In the data rows, 128 means zero.
Here are some numbered points:
[180 177  84 156 103 136 196  47 142 124 147 121 178 145 118 120  93 137
 140  92 113] 0
[139 129 124 145 122 124 173 103 147 105 142 139 154 129 128 135  97 140
 129 115 122] 1
[ 48 113  64 143 182  96 109 149 196 107 127  18 211 153 158  89 157 146
  52  72  82] 2
[105 122 116  81 128 131  93 121 161 101 127 164 102 125 162 129 135  85
 109 166 142] 3
[154  88 126 122 156  75 116 193  94 114 172  59 132 185  61 146 116 103
 156 128 146] 4
[114 132 133 115 124 119 181 120 163 125 113 123 127  97  96 117 107 125
 116 131 125] 5
[201 160 175 138  72 208 129  63  95 196 116 172  87  75 127 157 110 103
 207 141 154] 6
[164 115 136  99 116 120 123 105 111 129 158 152 106 112 131 114 118 102
 138 122 143] 7
[151 124 146 113 138 126  60 141 111 144 154 158  85 160 137 102 149 103
 115 137 132] 8
[ 82  43 221  50 140 187  86 130  60 119 129 129 111 149 186 143  78  43
 134 154 202] 9
[100 120 157 117  78 197 126  90 160 149  85 144 107  77 124 144  86 138
 126 159 149] 10
[145 127 102 144 164  36 142 162 110  97 158  97 133 160  86 109 144 120
 105 117 125] 11
[117  88 145 157 135 114 105 179 113 146 116 115  95  95 102 145 176 144
 161 139 138] 12
[105 108 102 142 144 113 106 214 119 102 126 113 125 151 118 172 144 115
 129 195 111] 13
[185 138 149 126 105 104  96 136  69 137 170 164  53 138  50 121 133 117
 175 160 152] 14
[101 174 107 106  93 180 156  81 231 107  78 205 138 106 175 101 106 108
  78 156 114] 15
[120  96 105 114 157 110  96 199 130 113 122  86 128 148 121 164 132 104
 147 157 114] 16
[144 200 107 166 113 104  80 130 102 164 120 193  79 116 110 123 234 206
 141 127 100] 17
[150 123 108  91 112  95 148 104 131 108 177 125 106 124 137 106 111  90
 137 121 124] 18
[109 164 141 192 135  56 121 140 158 133  95 203  85  87  75 108 211 189
  96 116 106] 19
[165 152 128 113 128 173  91 104  97 166 109 173 106 100 180 154 135 111
 168 131 141] 20
[ 90 113 137 115 147 112 101 124 150 129 143 115 111 128 106  97 145 152
 111 143 147] 21
[145 135 146 102 106 141 100  88 110 148 141 150 105 120 141  99 125 115
 137 102 152] 22
[117 110  67  48 116 102 131 148 190 107 135 122 110  75 125 161 108  76
 134 192 121] 23
[135 100  98  51 122  84 123 159 130  81 162 123 114 150 129  99 115  65
  96 169 140] 24
[ 95 132  95 143 146 131 123 126 183 115 100 154 151 157 149 117 116 130
  88 122 119] 25
[114 170 102  77  87 146 190  69 151  85 176  93 169 175 109 126  80 130
  74 180 127] 26
[161 105 123 124 153  83 133  89 139 138 138 172 130 116 152 102 115 113
 144  61 137] 27
[104 132  89 109 108 151 144 117 193 121 102 126 151  56 165 155 129 128
 123 164  92] 28
[113  69 174 140 167  79 104 185 137 146 104 152  96  82  72  85 121 108
 111  91 159] 29
[134  96 153 109 147  57 131 157  95 109 162 159  87 137  96 143 152 116
 125 152 128] 30
[102  98 140 132 141 130 134 115 154 134  95 118 147 100 140 133  88 110
 148 108 122] 31
[131 139 119 166 138 137 155  83 197 138  85 143 169 107 138 102  93 141
 105  80 130] 32
[120 118 141  93 147 100  28 170  98 139 142 135  80 142 167 115 180 115
  96 129 143] 33
[156 149 117 132 116 117 177 101 125 120 127 186 116 102 118 149 120 132
 168 112 135] 34
[ 64 141 128 136  98  95 171 158 142  95 152  94 128 148  44 100 140 177
  66 158 126] 35
[147  86  90 115 162  93 178 224 183  79  95 150 122 149  82 196  64  67
 133 190 110] 36
[148  46 121 105 205  28 110 165 125 124 138 156 102  97 141  78 132 101
 179  56 125] 37
[157 105  66 117 181  52 149 143 196  80 116 132 151 140 142  86  91  97
 100 100 114] 38
[212 124  70 129 188  60 202  98 152  94 121 143 177 118 185 111  66 100
 193  51 101] 39
[ 75 106 159 105  86 188  61 144 147 159 104 127  74  95  75 110 140 100
  97 194 168] 40
[139 156 130 128 107 176 151  81 137 129 102 158 128 111 157 154 108 128
 145 114 130] 41
[181 128 112 154 159  93 141 103 133 126 122 147 159 143 141  78  87 137
 128  58 122] 42
[ 89  98 132 120 121 149 150 125 145 138 124  93 148  98 119 133 118 114
 126 126 110] 43
[ 84 135  85 120 130 161 155 123 182 113  78  96 169 122 163 173 127 136
 127 152  96] 44
[195 128 148 136 120 189  97  90 104 161  86 184 102  82 170 155  99  79
 179 116 128] 45
[118 120 156  77 147  80  83 121 104 108 148 163  88 131 167  83 161 106
 115 109 154] 46
[180 119 153 196 113 177 163 116 121 185 102 111 127  82  52 146  92 164
 165  94 127] 47
[114 159 150 157 115 151 161 131 145 136  73 231  97 120 152 149 117 117
 115 124 131] 48
[  0  70 145 106 209   0 191 177 104  59 116 156 138  69 168 125 180 148
 103  58 124] 49
[107 140 147 144 120 164 151 126 153 116 124  88 144 125 106 130 115 137
 106 130 130] 50
[180 151 170 156 126 148 112 145  85 136 131 146  99 176  70  99 103 118
 128 146 142] 51
[126  48 160  91 157 121  52 133  55 181 165  52 114 102 181  97 152  96
 172  81 148] 52
[133 147  80 130 104 151 142 137 176 100 124  85 125 181  77 144  75 119
 110 172 122] 53
[122 150 106  74 128 113 200  71 156  62 175 115 166 153 155 101  46 102
  74 118 130] 54
[135 117 126 113 132 132  64 115 125 156 128 117 120 131 142  97 155 121
 138 112 127] 55
[162 146 149 159 121 159 121 147  47 140 125 110 153 181 140 159 138 136
 156 137 118] 56
[130 160 122 154 122 100 151 141 128 106 156 140 129 179  79 107 110 147
  95 125 109] 57
[131 148 136 160 129 117 251 120  94  97 113 190 144 128 113 172  85 150
 143 111 132] 58
[158 109 141  87 107  99 104 153 104 145 165 147  83 107  90 124 153 116
 172 168 145] 59
[148 146 152 195 153 148 108 132 114 149  82 187 124 161 142 104 112 137
 117  90 136] 60
[112 120 127 152 171  90 129 115 145 146  97 123 152 106 146 106 153 161
 126  73 101] 61
[131  84 143  61 147 108 139 107 149 130 151 118 112  55 150 103 116  84
 180 102 153] 62
[130 142 132 123 121 167  62 112 131 173 127  78 121 155 122 106 132 117
 126 157 143] 63
[124 107 155 153 152 182 130 123 129 168  69 138 146 125 164 138  79  97
 122  89 142] 64
[181 117 105 116 131 177 107  80 137 164 106 136 147  91 226 142 103  99
 180  73 109] 65
[116  83 110 123 131  99 130 170 119  96 158  94 131 121 105 119 107 128
 153 124 131] 66
[100  89 157  94 150  96  87 172  84 139 147 128  90 121 152 133 163 111
 140 139 142] 67
[104 121  80 132 130 164 129 190 190 105  73 100 167 148  78 147  67 112
  96 195  93] 68
[118 153 123 167  97 207 147 119 129 150 102  71 165 119 140 210 132 168
 158 147  99] 69
[ 99 132 112 114 145  84 135 144 114 107 170  91 132 143 134 113 177 154
 114 135 125] 70
[137 144 107 134 116 103 143 120 149 135 123 138 116 112 102 100 152 132
 123 128 112] 71
[161 150 143 112  91 170 157  88 100 146 116 179 108  98 152 167 133 116
 160 153 139] 72
[128 176  91 170 116 141 239  91 168  97 122 132 210 149 122 149  81 161
 124 104  86] 73
[ 25 101 155 123 124  57 171 148 160  81 182  83 113 143   0  37 150 183
  35 148 148] 74
[146 207 127 125 110 121  83  90  59 169 169 151 129 118 185 122 240 184
 153 119 125] 75
[213 178 147 166 119  80 152  99 112 147 151 214  97 104 126 121 137 146
 192  95 135] 76
[ 95 141 153 103  95 151 125 112 139 149 117 155 101  75 110 138 150 128
 111 157 137] 77
[180 126 154 144 145  75 117 127 130 145 122 192  87  96  91 104 123 115
 159  94 128] 78
[142 211 117 158 121 127  87  87 108 186 141 162 115 108 156 112 240 200
 138 119 116] 79
[192 132 127 135 183  59 127 151  24 101 192 117 153 222 183 167 152 123
 170 105 113] 80
[119 148  93  74 118  83 126 123 145  82 158 143 109 126 141 118 145 111
 129 166 127] 81
[175 141 160  85 132 110 136  67 117 122 136 215  97 135 166  83 101  76
 123 100 171] 82
[132 130 112 141 120 163 148 136 150 100 107 112 152 147 112 151  84 113
 107 135 129] 83
[173 147 118 128  99 169 174  84 138 127 129 160 142 139 132 135  80  99
 143 153 136] 84
[120 107 132 118 116 143  99 192 132 133 134 115  92 133 117 139 145 114
 115 183 129] 85
[124 109 126 126 117 148 113 190 125 140 116  84 101 139  78 161 108 104
 154 185 124] 86
[140 169 105 204 149 149 156  93 147 130  75 131 189 148 147 157 117 171
 106  69  88] 87
[128 132 138  86 108 155  42 108 102 158 160 118  83 153 144 101 175 117
 108 135 152] 88
[164 117  73 112 151  99 126 177 148  85 171  75 133 203  94 128  88  85
 108 169 123] 89
[199  97 130 113 170 125  75 126 111 148  82 221 128 105 235 146  96  52
 198  81 141] 90
[135 125 136 125 115 123 105 174 100 121 133 148  90 163 102 141 112 107
 134 174 135] 91
[127 120 136 151 109 164 153 104 151 177  96 133 139  81 139 123 140 146
 147 115 130] 92
[183  94 151 166 128 134 146 181 114 157 124  75 131 115  86 141  92 135
 185 119 124] 93
[130 189 147 225 125 255 156  95  99 159  64 124 194 199 175 192 135 178
  96 114 113] 94
[131  99 151 156 146  96 109 136  99 138 117 136 111 112 139 126 161 144
 149  97 128] 95
[122 118 117 137 135 119 161 115 175 136 106 107 152 109 121 121 116 135
 134 123 111] 96
[171 217  74 156 144  31  56 134  88 143 159 175  96 122 128 122 255 199
 175 131  94] 97
[111 123 114 145 118 142 129 153 140 125 107  79 154 137 134 147 111 135
 114 162 119] 98
[103  79 133  59 132 114  90 136 117 125 166  95 127 101 137  97 123  93
 142 146 134] 99
[143 123 129 140 120 147 122 140 151 129  99 159 105  96 119 147 117 123
 137 130 130] 100
[ 94 105 143 166 179  41 197 155 114  90 123 172 150 105 136 133 123 168
 126  69 113] 101
[116  91 112  48 117 108  87 137  89 139 192   7 130  77 143 142 181 135
 157 143 137] 102
[178 147 114 116  76 185  80 133 144 166 135 104  96 148  96 135 117  93
 132 191 135] 103
[111 133 135 138 127  71 220 113 114 100 133 158 150 108 139 137 126 147
 142  96 127] 104
[125 162 123 158 111 153 165 104 107 126 135 132 131 150 135 159 115 144
 133 142 119] 105
[101 177 119 155 136 131 136 153 133 106 111 164 112 163 131 153 158 148
  91 179 118] 106
[ 56 127 113 111 113  13 174 149 167  69 188  94 120 182  12  50 138 159
  18 144 138] 107
[ 82 132 132 105 116 146 133 118 156 125 100 140 130  79 166 152 132 112
 127 152 127] 108
[160 118 108 125 129  83 168 129 145 105 135 137 116 122  79 121  83 109
 134 103 117] 109
[169 150 155 108 102 210  46  96  99 180 111 172  93  93 212 159 154  76
 187 153 136] 110
[187 173 119  99  93 158 132 107 119 128 160 133 115 173 108 123 105 120
 126 161 134] 111
[ 91 136 123 137 106 190 162 101 149 142  90 113 163 135 156 173 103 129
  89 143 105] 112
[160 131 145 101 103 126 138 115  91 114 160 160  93 146  97 133 108  96
 149 153 151] 113
[133 111 146  95 125 127  54 165  92 143 153 128  79 154 126 102 149  97
 132 152 153] 114
[170 163 151 129  83 220  99  70 132 154  95 193  99 121 166 125 113  99
 136 155 147] 115
[160 135 173 141  72 169  90 107  90 181 134 189  50  87  80 142 149 123
 179 160 163] 116
[119 143 158 124 130 132  67 170  65 129 161  96 103 166 115 139 180 129
 127 177 138] 117
[106 143 102  87 122 152 164 110 167  84 141 113 156 142 160 126 118 123
  99 157 111] 118
[117 122 158 174 148  79 141 141 117 156 113 142 117  86  94 100 156 183
 151  55 118] 119
[168 130 133  93 140 107 120  85 129 130 150 151 108 138 152  77  87  92
 111  85 152] 120
[ 48 127 103  92 151 141 100 157 138 119 128  62 158 126 180 151 189 147
 119 173 113] 121
[ 74 152 131 150 115 155 157 163 143  92  91 185 132 179 103 167 121 130
  83 178 114] 122
[ 93 117 147 157 162  95 219 132  94  78 132 170 143 135 125 164 117 137
 123 111 121] 123
[138 120 150 148 127 124 118 143 139 117 104 174 101 130 107 132 112 111
 122 121 139] 124
[147 129  82 128 168 100 106 114 130 128 122 106 168 134 203 109 107 105
 132  85 109] 125
[ 60 123 125 118 113 157 147 163 133  97 130 127 135 164 115 154 134 136
 105 197 123] 126
[ 65 129 199 125  71 194  91 158  99 150 133 156  64 139  57 139 168 144
  86 210 160] 127
[ 87 155  60  40 129  94 125 121 207  47 146 135 140 139 187 128 137  82
  90 205 112] 128
[169 126  73  97 168  75 123 120 113 122 155 110 144 125 171 114 132 102
 178 108 114] 129
[141 147 108  88 121 135  93 146  85 120 160  87 110 165 142 138 155  99
 133 173 133] 130
[ 93 116 158 102 132  90 134 122  79 122 198  79 125 130  96  93 171 161
 118 129 156] 131
[178 104 136 159 168  57 107 152 120 131 143 140 110 154  92  76 102  98
 119  72 124] 132
[118 126 147 110 131  95 143 165 104 139 149 101 120 115 126 136 166 141
 151 129 128] 133
[142  90 164 177 150 143  98 131 118 184  84 128 140 124 157  95 120 134
 131  52 154] 134
[132 139 153 184 129 110 135 132 139 163  87 144 135  77 108 122 152 174
 135  83 101] 135
[ 43 143  87 164 147 148 111 161 193 124 139  45 185 162 161 136 179 161
  71 156  87] 136
Which five points above are nearest to each new point by angle? Their numbers follow each, nearest first.
[100 145 161 136 116 154 132 109 142 115 107 206 102 104 160 156 139 107
 112 166 147] 48 108 77 115 15
[ 32 172 208 174  45 255 140 157 130 177 109  98  94 143  13 150 158 200
  56 218 164] 127 40 50 126 77
[ 61  77 121  92 132 105 172 116 160 131 131  31 183  49 149 145 141 154
 159  82 114] 43 96 102 31 2
[196 111 107 110 165  83 116 155  73 107 153 120 136 167 183 154 139 117
 172  93 116] 80 129 125 39 37
[135 147 114 209 142 113 159 131 156 141  94 117 160  89 101 153 142 197
 155  89 104] 135 87 119 61 47
[136 113 105  77 128 123 175 101 137  92 162 115 157 162 146 109  65  79
 115 143 143] 54 26 18 118 24
[132 131 114 120 143 127 184  89 160  95 108 166 140  99 163 155  87 120
 117 116 111] 1 41 15 73 39
[128 154 187 219 153 163  94 152 129 146  41 253  87 187 109 111 120 111
  70 105 131] 60 124 48 122 51
[146 119 112 121 159  93 113 180 119 117 127 136 122 128 130 154 126 116
 156 136 113] 16 13 36 37 4
[135 122 146 199 130 150 145 142 172 166  64 162 137  82  97 131 114 143
 130 104 122] 135 92 47 100 32
[157 158 136 111 111 157  91 126 113 131 131 147  84 137 121 140 128 114
 133 178 141] 103 116 111 91 115
[117 131 106 103 129 142 135 120 143 134 111 113 181 123 164 163 127 110
 140 122 117] 44 28 112 65 108
[127 161 166 189 128 174  77 139 103 168  68 212  99 139 149 145 173 144
 139 111 114] 60 48 17 20 79
[127 151 116  97 113 119 161 125 121  97 169 131 131 143  90 135 120 121
 112 173 127] 26 81 111 35 113
[108 126 155 165 143 118 174 143 107  96 118 164 131 132 135 168 143 150
 118 108 125] 123 101 58 104 49
[176 124  87 127 125 157  56 130 190 204 115  51 131 127 128  91 133 137
 123 117 137] 63 55 103 88 134
[121 133 119 167 115 130 178 101 147 111 113 106 170 129 115 123  99 158
 126 114 101] 73 1 96 87 0
[158 133 159 101 124 137  80 121 119 146 109 184  72 132 137 101 123 102
 126 145 149] 8 22 82 115 114
[132  93 182  98 125 118  73 164  86 149 146 155  66 141 122 122 145  83
 143 150 164] 114 67 8 59 33
[190 134 161 150 106 115 144 136  88 116 160 152  86 207  35 106 108 118
 119 152 153] 51 14 113 57 91
[117  52 165  83 124 157 108 116  85 161 126 112 102 122 169 129  74  71
 141 117 165] 9 52 99 62 64
[123 155 119 141 131 129 187  98 151 117 136 125 151 127 118 125 123 157
 116 112 114] 73 1 0 104 87
[123 138 149 149  93 164 184  87 118 145 103 147 130  97 126 144  93 141
 139 124 135] 41 10 92 72 58
[125  91  99 122 165  87 143 109 210 120  91 122 145 113 151  85  90 112
 108  70 101] 38 32 96 31 42
[126  89 127 182 167 119 135 191 147 169  46 112 159  73 117 163 132 140
 183  77  94] 135 61 93 31 119
[121  87 201 112 150  84 115 115  44 136 170 159  78 123 135  81 149 112
 135  62 171] 46 95 67 52 22
[208 168  91 156  93 190 109 101 189 182 105  92 129 124  71 118  74 115
 131 157 124] 103 53 47 111 84
[108 142 121 107 144  95 103 123 125 112 172 116 114 128 129  96 173 141
  96 136 129] 70 131 21 46 107
[145 159  79 109 100 152 178 111 150 124 155  32 185 122 105 171 111 169
 161 158 107] 69 26 73 98 53
[123 102 166 161 159 124 135 118 122 144 100 151 130 120 143 112 132 151
 133  65 140] 134 119 61 95 60
[112  63 156 128 129 103 138 138 158 121 126  97 120 116  80  95  82  88
 114 104 146] 29 66 109 31 74
[151 186  73 135 135  21 130 164 143 102 161 146 107 122  91  99 214 171
 135 128  81] 97 71 19 17 11
[125 149  80 101 118 134 162  99 158  93 156  66 178 186 124 127 100 129
 101 155 104] 26 118 53 54 89
[ 69  98 137 119 176  44 110 190  95 103 136 161 116 126 161 108 197 125
  98  96 126] 49 67 46 33 70
[180 127 179 213 148 145 138 120  77 179 137 120 133 156  67 125 109 187
 177  65 124] 47 93 119 51 135
[138 160 131 142 146  98 128 159  87 119 183 114 116 192  55  89 141 157
  82 162 138] 57 107 11 35 74
[103 147 194 102 106 124 108  10  78 172 182 138 109 105 177  32 179 168
  91  36 158] 22 75 46 88 120
[120 145 153 185 141 156 154 124  44 123 141 103 161 203 122 135 121 157
 119 100 120] 56 94 105 80 87
[107  78 137 104 156  55 102 153 126 123 160 101 129 112 130  98 152 123
 119  97 127] 37 49 99 67 70
[152 115  90 118 117 125 126  98 205 136 133  83 163 104 122 100 114 112
 119 114 109] 96 32 38 2 28
[116 129  96 113 112  92 210  92 197  89 117 161 133  46 121 134  99 148
 141 120 124] 5 96 104 1 34
[ 66 126  73  36 104 116 143  95 196  44 137 165 128 118 184 120 116  70
  64 186 133] 128 3 118 81 23
[137 125 134 169 121 116 169 108 134 139  99 138 142  54 112 133 137 177
 160  82 113] 135 119 92 47 61
[136 135 111  87 136 108  91 134 123 119 146 102 125 131 148 140 130 114
 137 163 121] 130 102 81 99 24
[142 133 110  59 133 109 124  70 117  61 199 108 154 208 184  69  89  75
  53 140 153] 54 24 26 120 18
[ 69  87 165 103 167  39 159 177  81  82 147 154 103 107 135 142 188 126
 132 106 133] 49 30 67 101 133
[141 145 152 150 107 141 130 125 128 135 123 149 102 138  53 113 121 143
 111 143 130] 51 127 14 57 116
[171 114 121 126 137  94 166 126 106  87 148 145 143 151 129 147  95 129
 155 106 109] 39 109 80 1 58
[140 110 101 145 148 144 168  82 167 137  89 159 163  80 180 131  75 132
 138  80 117] 32 65 31 39 41
[175 144 159 142 125 119  98 129  70 140 157 162 100 154  85  93 169 142
 152 114 150] 14 51 8 76 116
[152 152  89 149 107 136 202 110 191 104 100 126 164 128 100 148  80 141
 127 131 105] 73 1 96 0 83
[ 98 136 116 129 135 159 185  71 162 138  95 137 166  88 171 138 112 147
 119  88 118] 32 41 112 92 73
[ 54 150 128 159  99  88 192 158 179  65 151  78 129 158  17  85 137 189
  37 166 130] 35 74 107 57 50
[153 115 108 112 129  90 130 112 157 108 165 111 123 131 108  94 109 117
 110 136 134] 18 24 38 107 89
[102 135 143  93 114 159  92  93  96 143 152  88 131 140 145  99 159 141
 106 144 152] 88 63 131 102 55
[107 135 123 139 133 119  88 167 111 134 145 138 100 147 117 137 167 135
 114 161 117] 117 85 13 33 114
[169 109  77 111 190  12 109 163 114  97 155 106 157 160 177 107 142  92
 147  91 100] 129 125 11 37 80
[121 168  91 128 134  88 138 126 152 117 152 120 143 148 129 123 151 150
 105 154 123] 70 107 81 128 136
[ 90  92 130  77 118 119 129 118 133 133 155  39 144  63 145 155 157 131
 167 139 146] 102 99 43 121 62
[ 19 114  81 127 170 115 136 133 185  97 110  46 223 126 196 116 149 149
  59  97  86] 2 136 121 44 25
[134 184  98 143 136  58 130 166 139  80 158 163 119 140 116 139 201 150
 124 159 100] 97 106 19 17 70
[162 119  58 127 175  39 171 153 190  79 117 149 173 152 183 122  76 101
 111  96  91] 38 39 125 42 129
[149  95 138 130 130  96 133 127 143 142 121 145 101  79  91 114 136 133
 170  90 145] 78 119 29 37 62
[110 122  97 127 133 137 113 211 156  90  99 117 147 180 125 192 125 122
 101 188  97] 13 68 16 126 36
[133  89 125  91 139  87 152 104 131 122 146 118 137  99 150 103 107 114
 138  90 137] 62 27 37 18 39
[133 104 142 122 113 120  62 144 130 146 136 120  86 114 131  92 139 121
 140 134 167] 114 55 88 33 8
[125 100 169  95 113 155  34 167 116 152 124 158  57 112 131 130 163  78
 138 174 164] 114 40 8 33 85
[125 113 145  93 147 135  37 145 102 156 120 145  75 138 187 131 185  95
 138 138 140] 33 8 114 88 67
[ 83 117 128 142 143  76 207 194 112  45 117 148 151 159  99 181 108 142
 114 136 117] 123 101 58 36 122
[ 91 115 167 142 158 103 201 142  95  75 122 184 157 135 121 161 117 138
 128 114 127] 123 58 101 104 49
[121 146 147  96 108 178  73 122  93 150 161 110 121 160 136 125 158 119
  94 170 141] 88 117 63 130 114
[106 108  63  20 117 131  81 160 225 101 114 131 107  73 172 141 125  66
 131 203 102] 23 3 128 28 81
[141  98 133  92 104 127 126  85 134 148 152  87 134  35 145 121 133 117
 193 109 137] 62 102 52 65 99
[ 84 127 165 134 128 124 153 114 168 127  79 216 109  73 128 127 102 121
 113 113 134] 48 124 100 15 108
[121  65 195 147 131 131 101 164 104 167 112 125  91  96  85  97 122 111
 144 108 172] 29 12 134 95 52
[125 148 121 147 118 121 157 109 171 124  94 162 120 108 112 133 118 146
 105 105 121] 32 48 15 5 19
[ 91 108 129 122 129  97  65 181  97 134 159  84 108 151 112 114 194 129
 113 152 127] 117 33 67 114 70
[113 103 120  19  88 114 178 111 119  87 174  89 116  69 117 165 111  99
 156 206 135] 23 81 99 102 18
[165 174  80 133 136 117 130 115 135 117 134 139 138 140 145 137 149 144
 149 147 103] 97 129 79 0 17
[194 150 114 144 176 115 113 114  48 133 166 155 148 170 189 164 127 123
 190  91 127] 80 56 129 90 76
[142 118 118 113 156  82 100 148 113 117 165  80 126 150 106 119 139 120
 140 128 136] 4 11 66 89 70
[153 141 185 248 149 178 175 117  55 168 113 119 161 172  69 145 106 194
 144  60 144] 47 94 56 60 87
[160 153 130 107 121 112 129 106 113 130 130 183 103 127 135 103 133 120
 125 107 142] 82 76 22 120 7
[139 145 169 166 140 176 125 125  37 136 124 115 146 185 160 161 133 146
 166 116 135] 56 94 80 105 69
[127 154 146 171 114 121 205 110 126  88 129 110 149 171  70 116  90 158
  85 114 140] 57 73 1 35 50
[163 123 129  86 121 109  69 157 116 132 147 141  74  97 117 139 142  96
 174 174 140] 59 114 14 91 67
[173 109 128 119 129 104 138 134 180 105 128 138  97 111  88  94  90 109
 144 133 137] 109 78 38 5 132
[149 110 140 106 132 132  72 142 118 130 134 136  94 121 124 123 123  99
 136 142 147] 114 8 33 59 88
[198 167 133 124 111  95 152 137  75 127 184 173  63 145  55 108 161 140
 154 169 136] 14 113 59 51 76
[156 125 135 123 117 162 172  69 145 129  91 184 124  68 186 148  69 113
 177  95 137] 41 45 65 34 72
[134  88 157  99 115 155 134 160 110 106 143 103 122 168 129 169  97  81
 131 173 160] 9 86 91 85 130
[ 96  80 118  74 121 135 169  86 153  87 171  23 189 162 134  82  48  82
  78 121 136] 54 26 118 43 2
[129 131 106 118 134 115 127 131 123 117 169  94 137 144 127 122 153 151
 111 117 123] 70 131 11 2 102
[134 148 103 156 133 162  96 157  88 112 105 123 150 190 144 172 138 116
 132 144 123] 56 94 13 130 117
[124 150 149 136 105 157 244 115  98  84  93 182 144 123 141 191  81 136
 146 136 111] 58 123 105 73 34
[114 100 155  87 128  93 105 155  89 111 140 129 118 119 146 150 156 125
 157 127 143] 67 133 30 46 33
[130 138  94 126  79 195 153 134 184 121 123  67 151 140  78 150  87 113
 123 200 127] 53 68 83 98 50
[120 105 154 148 137 153  77 170 101 168 111 115 100  97 146 147 164 128
 170 109 134] 12 95 52 67 110
[199 160  80 185 114 188  40  83 199 212 114  56 157 148 138  76 109 160
 105 108 123] 63 55 103 32 134
[116 143 140 142 120 163 125 144  76 122 151 120 107 181 103 156 152 134
 124 148 141] 117 56 127 91 130
[133 127 128 120 151 140  93  99 141 147 109 122 142  92 206 127 138 122
 145  84 121] 65 125 90 20 110
[160  53 128  26 115 116 110 101 122 175 172  42 113  25 174 115 132 108
 225  94 150] 62 102 52 99 129
[149 130 124  88 127  70  95 146 116 117 167 142  79 123 104  93 175 108
 139 155 123] 59 30 114 81 14
[153  86 161 106 138 105  97 102  92 174 146 106  99  72 146 121 163 123
 184  73 147] 52 95 62 55 22
[156 127 143 123 119 184  86 120 122 164 111 146 122 140 156 163 134 109
 145 158 139] 110 20 115 45 6
[145 166 120 148 124 132 149 122 131 138 109 131 140 127 117 112 128 148
 116  96 123] 87 0 32 135 73
[111 131 145 162 126 113 159 139 166 137  73 174 149  56 125 152 158 171
 138  88 100] 135 119 19 92 61
[166 169  66 160 126 130 156  96 200 122  80 150 158 104 133 129  96 145
 139 102 105] 32 87 73 0 96
[ 76 137 100 104 116 212 171  67 140 119 118  46 207 142 179 157  92 127
  88 142 130] 112 118 44 26 50
[115  99 100 125 122 134 115 173 183 105 113  88 132 162 105 154 113 107
 106 194 121] 68 53 98 13 16
[128 106 120 182 134  88 145 146 142 131 129  89 152 109  88 107 158 164
 146  99 122] 119 135 61 11 96
[126 135 187 229 153 173  99 162 104 151  44 243  92 203 121 132 110 124
  74  98 156] 60 124 48 64 51
[138 194  75 103 133  66 115 141 120 108 185 133 142 128 134 122 205 164
 137 153  94] 97 70 81 75 17
[148 121 154 193 134 122 117 151 125 185  67 166 122  80 125 123 144 153
 165  76 122] 135 119 134 95 92
[ 93 145  94  92 116 160 140 100 202 106  82 178 140 101 160 158 120  93
  95 166 113] 15 28 108 44 128
[103  58 192  98 164 130 100 174  72 127 127 136 101 161 163 116 107  60
 119 137 181] 9 67 114 52 46
[105 103 169 129 120 144 108 154  88 113 124 143 102 139 145 161 122 119
 123 140 149] 9 67 91 127 117
[158 112 112 101 132 178  97 103 134 170 106 105 129 100 192 148 121  94
 166 126 123] 65 110 20 45 90
[116 110  97  90 148 166  51 122 108 152  91 117 170 100 255 176 159 103
 181 109 115] 65 110 20 90 125
[ 94 122 168 194 146 149 138 173 120 167  56 151 132  66  97 186 164 182
 155 109 123] 135 12 119 47 92
[151 125 116 148 104 145 125 161 165 127 117 115 123 125 101 167 114 108
 143 166 120] 86 68 36 53 103
[149 183 105 135 111 170 151  81 160 157 117 146 147  89 147 146 104 161
 147 122 117] 41 92 0 84 32
[154 109  96 132 158 112 166  96 150 108  99 132 183 137 187 129  87 103
 139  63 104] 39 125 42 38 27
[ 82  93 109 118 144 140 126 120 187 129 104  88 169 112 165 124 122 131
  91 111 106] 2 44 136 43 96
[ 53 108 186  85 128 102 121  63  80 154 210  64 131  97 143  36 183 160
 103  81 175] 131 21 52 102 70
[143 155 110  93 135 112 140  73 147  91 178 142 143 161 143  93  95 108
  82 110 133] 54 120 26 18 82
[184 140  92 139 146 172 113  81 124 169  80 161 157  99 233 182 110 103
 200 117 114] 65 20 45 90 110
[ 53  88 162  76 158  83 111 163  78  92 160 116 120 114 167 147 170 101
 133 148 149] 67 49 99 133 46
[163 169  89 140  81 155 123  90 182 159 137  62 166 145 103 104 110 158
 106 123 128] 0 53 26 50 63
[148 152 143 109 113 128  99 136  91 130 166 140  74 159  96 126 135 111
 132 161 141] 14 113 91 114 59
[161  85  85  88 138  44 172 150 147 102 166  63 129  55  73 127 135 126
 195 118 121] 66 109 62 129 102
[125 166 150 167 120 169 116 113 114 146  98 182 138 150 129 133 106 144
 110 121 137] 60 94 48 115 41
[148 142  90 142 120 143 122 112 134 136 122 109 141 128 111 132 114 143
 143 132 114] 0 69 53 47 87
[131 146 138 152 139 121 153 110 137 128 105 142 139  80 125 139 147 149
 146 123 128] 135 92 34 119 19
[122 120 178 133 119 180 103  99 132 154  99 170 108 109 162 113 123 112
 112 129 143] 115 110 10 45 64
[172 148 139 125 114 107  89 153  90 137 173 143  81 181  92 118 142 131
 134 161 145] 14 91 51 8 114
[ 94 129 136 147 142 129 183 138  95  84 119 132 156 160 134 178 102 136
 113 120 107] 123 58 73 122 105
[124 117 162 173 163 115 131 147 141 171  63 187 117  80 135 140 161 167
 160  94 112] 135 119 95 19 61
[197 121  91  93 195  10 115 153  81  82 165 168 129 145 207 116 149  90
 170  76 105] 129 80 37 39 125
[ 85 130 141 138 122 128 113 144 114 109 123 132 119 139 119 156 141 139
 129 139 124] 126 122 127 13 106
[136 162 181 247 116 230 172 124  67 171  88  99 180 187 100 172 112 226
 143  78 113] 94 69 56 87 47
[ 75 125 106 150 182  75 116 167 119 102 125  93 150 166 164 107 163 129
  99 108  95] 2 70 136 49 11
[125 125 137 118 123 126 108 154 114 129 140 103 114 148 103 125 137 127
 132 139 136] 117 4 114 85 86
[139 109 154 208 124 214 114 184  78 142  99  83 141 202 111 177  83 126
 141 135 134] 56 94 93 86 69
[108 140 125 199 135 146 143 168 151 148  72 143 167  95  94 183 150 180
 161 128  99] 135 69 87 47 92
[170 125  76 140 148 151  65  98 185 166 119  61 171 145 152  75 111 124
 113  87 118] 125 2 55 63 32
[ 80 134 123 181 140 140 102 168 103 125 135  98 152 206 114 131 134 155
  80 120 103] 136 2 57 98 35
[169 139 170 170 134 116 130 105  81 153 153 136 100 157  86  88 101 139
 125  83 137] 51 132 78 14 76
